D: a few groups of rows, each row roughly a mix of its group's hidden directions; one row fits no group
D (100 x 10)
[[ 35  46  15  18   5  18   0 -28 -13  -2]
 [-42 -27  17 -20  18 -25  -7   1  23  20]
 [  4 -23  10  -7   1 -16  23 -14 -47  36]
 [ 28 -25  22   4  25 -24  29  15  12 -28]
 [-19  -3 -10   3 -26  36  -4 -34 -27  26]
 [ -7 -47 -24   8  13  23  32  18  -6 -14]
 [  8   1  -2   1  -6  51   0  26 -34 -24]
 [ 40  15  18  -9 -14  23  22  -4  31 -26]
 [-14 -21  21 -12   1 -34  16   8   8  49]
 [-33  18 -10  10 -20 -21   7   7  21  47]
 [ -8  46 -18  18   0   3 -27  36   8  14]
 [  4  25   7  15 -12 -32 -20 -17 -36  33]
 [ 20  -6  57 -34  -3   8  -3  13   7  -5]
 [ 21  -4  35 -32  16  39  -1   4  -7 -25]
 [  1  -8 -23  36  20 -39 -12  14 -12 -29]
 [-43 -13 -16   9 -34  -6  -3 -26 -22 -21]
 [  8  23  30 -23 -19 -18 -35 -26  16  17]
 [ -4  50 -11  -4   8  34  -9 -22 -16 -20]
 [-27 -19 -16  33  -9  38  -1   3  -5 -33]
 [-33 -20  -9  -6 -18  39   8  22 -25  20]
 [-38   8 -20   8  -4  35 -23   9 -33  16]
 [-12 -11  -7  -6 -26 -46 -19 -17 -34  15]
 [ 14  15   6  -3  16 -50 -17  -5  -8  38]
 [-24  -4 -18   3 -29 -33 -23 -41   7   3]
 [  7   0  26  16 -42  29   6 -29 -16 -21]
 [ 27  15   6   5   0  44 -26 -22 -23 -22]
 [  7 -22  25 -15  37 -38  30   6  -4  -4]
 [ 15  21  -7  18  -2  41  -3   5   7 -48]
 [ 16  -5   7 -12 -10 -47  -2 -44  19  -9]
 [-14  -1 -15  23 -45  18 -31   3  -2  29]
 [  1  34 -31  31  -8  12 -29  11  15 -27]
 [-26  11   3  13 -31 -15  15 -17 -48 -12]
 [-39 -23 -26  38   1   5 -17   9  -2 -24]
 [ -1  48  -9  12  23  16  -1  37 -19  -6]
 [-51  -2 -31  -4 -24   9  -9 -11   9 -24]
 [  6 -29   9 -21  -5  11  20  50 -21  15]
 [ 12  -5  34  12 -52  11 -13 -24   5  -6]
 [ 14  17   9   7  24   8   0  42 -14  43]
 [-15  10  -4 -37   3 -29  21  -8   7 -45]
 [ -4   4 -17 -23 -18  20 -18  19 -45 -29]
 [  4  39  11  26  -8 -35  14 -28 -21  -6]
 [ 31 -11  36 -25  27  18   7  18  -2 -26]
 [  9  40 -27   1  48 -12 -12   0  -9  -6]
 [  6 -22 -39 -37 -33  -5  -3   3 -21  11]
 [  2 -41 -36   5  -2  33  -9 -24  14 -15]
 [ 43 -19  27  -6  -5  19 -31 -16  13 -20]
 [ 33  48   4  -1   2   4 -16 -36  -9   7]
 [-38 -29 -14 -15   4  16  -3  28 -36  10]
 [ -9 -41 -13 -23 -34   6  12  -5  34 -12]
 [ 50 -23  33  -6  -9  -1  24   4 -18  -1]
 [  2   4 -13  26  13 -56 -15  -6 -17  22]
 [ 42  -6  -5 -12 -27 -15 -37 -29   5   2]
 [ 43   0  27  28  28  19   0   5 -13  20]
 [ 17  13  -3  25 -24   0 -22 -25  29  38]
 [  3 -14   7  25 -19  38   5  -9 -41 -25]
 [-17  40   9  23 -10  41 -10   1   2  27]
 [  7  23 -29  45   2   5 -22  -2 -16 -30]
 [  0  -5  48  -4 -17 -12  20  43   1   9]
 [-29   7  -4  13 -16  44  22  14 -21 -28]
 [  0 -33  -7 -10   5  43  11  19  27 -29]
 [ 16 -23  11 -32 -18   4  22  -3  44 -21]
 [  1 -24  14  30  17 -53  14 -12   1   8]
 [-33 -10 -51  -4   2  18   9 -29   5  -2]
 [-19  27   9   0  -2  36  -6  42  29   1]
 [  0  -1 -42 -18 -34  -9   3 -40   9 -13]
 [ -2 -33   4 -33   6 -33  16   7 -24  31]
 [-29 -19 -15 -32 -20  34 -16 -15  20  15]
 [ -8  39   2  14  -7 -13 -19  31 -24  35]
 [-10 -11  34 -36 -24  -3 -21   0  -3  38]
 [ -3 -29   1  -1 -17 -38 -22   9  19  40]
 [ 25 -21   3 -39  11 -33  19  24 -19   4]
 [-19  30 -12  21   9  49   1   1  17 -23]
 [-15   2 -29  26 -25  36 -13   3  18 -31]
 [ 28 -44  16  -5  27  17  -3  14 -25 -15]
 [ 23 -16  -9  10  14   1   5 -27 -32 -46]
 [-48 -30  -7 -12 -11 -17  22   7 -22 -18]
 [ 21 -17   8 -26 -32 -32   7 -29  -6 -27]
 [ 28 -23 -29  24  11  36 -27   2 -12 -12]
 [ -5  17 -31  19  21  37   3  34 -17 -12]
 [  2  13 -11   3 -33  55  -2  23 -10  -8]
 [ 19   9  20  -7 -14  22  22  22  48 -17]
 [ 33 -47   3 -21  16  -4 -23 -11   7 -20]
 [-28  10   9  10 -20  17  55  10  10 -11]
 [-18   8  -4  13 -31 -23 -10 -25 -29  38]
 [  1 -32 -11  16   5  23  22  42  20 -22]
 [-10   5  35 -23 -12  38  15 -21  15  29]
 [ 20 -11  21   1 -13  24   6  -8  36 -45]
 [  6  25  10  43 -31 -25  -2 -12 -26  11]
 [ 37   8  18 -12  23 -24  -8  14 -43   9]
 [  5 -11 -22  17  40 -26  34  22   1 -16]
 [-18  31  -5  24  11  39  15   8  37   1]
 [ -3  11  54 -20 -16   2  25   0 -28   1]
 [ 31  25  19  -3   3 -21  12  24  -5  44]
 [ 15 -43   5 -20 -35   9  19  -7  18 -24]
 [ 30  -7  -9 -18   7 -38   1 -28 -38  11]
 [ -6  -2 -39  22 -17 -41 -24 -15  -5  17]
 [-45  -1 -17  34  -5  31 -23  -6   2 -11]
 [ 10 -10 -10  17   2  19 -42 -36 -18 -28]
 [ 46  20  17 -18  19  14  15   4 -23 -27]
 [ -8  55 -21   7   5   3 -34 -15  11   0]]

which group is each row in? (one row of each group first)
[ 31  -1  22 -12  34 -17   5  20 -41   0]  (95)
[-29 -21  22  -9  10  -9   6 -23 -23  46]  (51)
[ 21  40  -8  15  29  17  -5  17   9 -36]  (73)

[ -2 -53  -5 -11  -2 -34  18 -18 -19   7]  (51)
[ -7  18 -13  15  25 -45  12  22 -23  24]  (73)
[-30   8 -22  15 -31 -20 -31 -28 -14  14]  (95)
[-33  -4 -13 -12  19  -9 -20  20 -42  25]  (51)
[ -5  35 -24   1  29 -26   2 -33 -26   5]  (73)
[  3 -15  25  15 -46  22  13 -11  22 -27]  (73)
[-40  11 -22 -13 -19  46  -5  11   7   9]  (73)
[-14  10 -18  25 -42  18  -3  11  38  16]  (51)
[ -8  27  14 -24 -10  48 -18  19  19 -11]  (73)
[-15 -43 -38  16 -12 -14  -4   3 -11 -29]  (51)
[-36  -2  -9  18 -27 -32  -6 -35 -17   6]  (95)
